Named turns come first, each shown by rows before and after it. Which turns, in which order, take the first row of each pair that follows to the second? Write the first one first, as in the answered first pair.
turn A:
[-.04 .08 -.08 .09 .06 .31 .07 -.02 -.01 -.10 .04 .04 -.19 -.07 .01] |-> [-.01 .08 .00 -.05 -.09 .01 .01 -.04 .18 -.03 .01 .28 -.19 -.03 .10]
[-.14 -.19 -.02 .01 .21 .02 .02 .07 -.11 .06 -.10 -.21 .20 -.09 .00] |-> [-.17 -.11 .05 -.24 .05 -.08 .07 -.01 .03 -.26 -.18 -.10 .02 .05 -.03]
[-.09 .02 .04 -.21 -.18 -.18 -.02 -.22 .23 -.13 -.09 .12 -.18 .04 .10] |-> [-.06 -.08 -.12 .16 .12 .04 -.04 -.01 .09 .37 .05 -.04 .08 -.19 .19]
[-.09 .13 .18 -.03 .19 .20 .14 .24 -.15 -.25 .13 -.18 -.07 .08 .01] |-> [-.02 .13 .31 -.26 -.08 -.24 -.01 .22 .08 -.03 .09 .18 -.11 .09 .14]
turn Q:
[.11 -.01 -.24 .38 .18 .36 .10 -.06 .12 -.18 -.07 .08 -.04 .08 -.03] |-> [.27 -.10 -.24 .46 .06 .16 -.03 .01 -.05 .02 .01 .06 .13 .14 -.21]
[.17 .18 .24 -.12 -.30 -.33 -.01 .14 .35 .12 -.15 .36 .07 .00 .06] |-> [-.08 .24 .28 -.06 .28 .22 .28 .03 -.06 -.23 -.32 -.23 -.25 -.06 .16]
[-.04 -.02 .08 -.22 -.17 -.08 .05 -.10 .18 -.31 -.30 .29 -.27 .01 .22] |-> [.04 -.17 .19 -.02 .10 .02 -.01 .03 -.41 -.27 -.26 -.33 -.18 .10 -.13]
turn Y:
[.03 .03 .07 -.02 .11 -.14 -.20 -.29 -.38 -.08 -.07 -.27 -.11 -.05 -.20] |-> [.13 .04 -.03 .09 -.09 -.22 -.28 -.24 -.29 -.04 .11 -.10 .09 .01 -.35]
[-.08 -.07 .12 -.06 .01 -.04 .00 -.05 .00 .11 -.06 .05 .00 -.06 .11] |-> [-.06 -.11 .13 -.01 -.02 -.10 -.05 -.02 -.01 .14 -.04 .08 .04 -.03 .07]
[.14 .06 -.12 -.08 -.42 .22 .13 -.01 .21 -.30 -.02 .35 -.10 .05 -.28] |-> [.02 .09 .02 -.22 -.15 .34 .27 -.11 .10 -.42 -.20 .15 -.34 -.05 -.06]
[-.05 .02 -.01 -.58 -.26 -.09 .06 -.08 .38 -.13 -.07 .21 -.29 .04 .24] |-> [-.11 -.02 .13 -.67 -.08 -.11 .05 -.09 .13 -.04 -.17 -.02 -.37 .01 .23]

Each pair is two turns apart.
[.22 .03 -.11 -.18 -.12 -.25 -.03 .06 -.18 -.23 -.21 -.26 -.10 .47 -.08] |-> [.37 -.07 -.25 .04 -.12 -.34 -.09 .20 -.05 .31 -.05 -.07 .22 .27 .00]
Y then A
[-.10 .19 .05 -.17 -.10 -.34 -.27 -.12 -.28 .01 .03 -.06 -.14 .07 -.28] |-> [-.09 .19 -.14 .08 .14 -.11 -.22 .01 -.12 .49 .11 .07 .00 -.26 .06]
Q then A
[-.02 .18 .18 -.12 .06 .22 .01 -.12 -.34 -.37 -.25 -.40 -.17 .23 -.13] |-> [-.07 .35 .11 -.30 -.19 .10 .01 -.20 .24 -.39 -.25 .19 -.23 .13 .18]
Q then Q
[.00 .02 -.04 -.01 -.21 .01 -.03 -.03 .21 -.06 -.01 .25 -.03 .11 -.01] |-> [.01 .04 -.13 .09 -.05 .23 .03 -.04 .09 -.23 .04 .04 -.05 .13 -.07]
A then A
[-.07 -.01 -.04 .19 .30 .29 .05 .06 -.18 .11 -.06 -.30 .00 -.06 .06] |-> [.01 -.01 .09 .03 .07 -.20 -.09 .07 .08 .45 -.10 .06 .07 -.15 .25]
A then A
[.06 -.12 -.01 -.03 -.12 -.34 .04 .08 -.16 .02 -.06 -.07 .09 .21 -.19] |-> [.06 -.11 -.04 .00 -.08 -.22 .07 .08 -.24 -.07 -.03 -.15 .08 .22 -.22]
A then A
[.04 .29 -.37 -.02 -.33 .01 .03 .16 .03 -.30 -.01 .20 .14 .03 .16] |-> [.01 .23 -.44 .10 -.17 .18 .06 .18 -.08 -.25 .07 .03 .19 -.01 .16]
A then A
[.30 .04 .03 -.07 -.01 -.24 -.33 .25 -.08 -.03 .19 .26 .34 .16 .06] |-> [.09 .13 -.04 -.02 .40 .34 -.06 .13 -.18 -.42 .05 -.05 .05 .10 .20]
Y then Q
[-.11 .01 .17 -.08 .21 .01 -.03 .00 -.03 .21 -.04 .05 -.10 -.03 .24] |-> [-.04 -.07 .19 .01 .18 -.02 -.09 .04 -.28 .16 -.03 -.18 -.03 .03 .01]
A then Y
[-.02 .14 .04 -.06 -.19 .19 -.02 .12 .04 -.36 -.04 -.23 -.02 .24 -.15] |-> [.11 .08 .03 .05 -.30 -.11 -.21 .28 .15 .19 .04 -.01 .23 .11 -.07]
Q then A
[-.04 .05 -.14 .29 .36 .41 .15 .08 -.09 .08 .02 -.24 .02 -.18 .05] |-> [-.09 .09 -.20 .17 .13 .29 .17 .03 .37 .08 .03 .24 -.01 -.23 .25]
Q then Q
[-.10 .11 -.35 .25 .09 .54 .25 .05 .14 -.39 .10 .03 -.12 .00 .13] |-> [.02 -.12 -.02 .20 .26 .18 .03 .12 -.51 -.05 -.01 -.54 -.08 .06 -.13]
Y then Y
[-.06 -.07 -.01 -.15 .23 .26 .02 -.06 -.16 -.10 -.11 .04 -.21 -.14 .22] |-> [.06 -.10 -.04 -.17 -.06 -.04 -.08 -.04 .13 .09 .00 .43 -.08 -.11 .23]
Q then Q
[.39 -.20 -.15 -.10 .01 -.09 -.12 .04 .01 .21 -.02 .20 .07 -.15 .13] |-> [.36 -.23 -.13 -.04 .17 .03 -.09 .03 -.23 .14 -.06 -.10 .05 -.13 .00]
Q then Q
[-.16 .08 .01 -.09 -.08 -.11 .10 -.21 .39 -.10 -.04 .43 .01 .06 .18] |-> [-.16 -.01 -.08 .25 .39 .21 .15 -.07 .07 .21 -.04 .00 .12 -.16 .24]
A then Y
[.11 -.20 .10 .09 .15 -.24 -.16 .27 -.38 .66 .03 -.16 .16 -.09 .03] |-> [-.10 .02 .12 -.24 .18 -.17 .03 .11 .18 .49 -.14 .25 -.17 -.25 .50]
Q then Y
[-.04 -.07 -.21 .08 -.12 .08 .13 -.02 .42 .16 -.11 .36 .16 -.22 .26] |-> [-.17 -.02 .07 -.32 -.13 .01 .16 -.19 .18 -.40 -.32 .06 -.21 .05 .08]
Q then A
[.04 .07 .36 -.35 .13 -.10 -.05 -.04 -.27 -.12 -.31 -.18 -.23 -.02 .08] |-> [.12 -.01 .33 -.23 .10 -.26 -.14 .08 -.07 .33 -.23 .07 -.07 -.18 .23]
A then Q
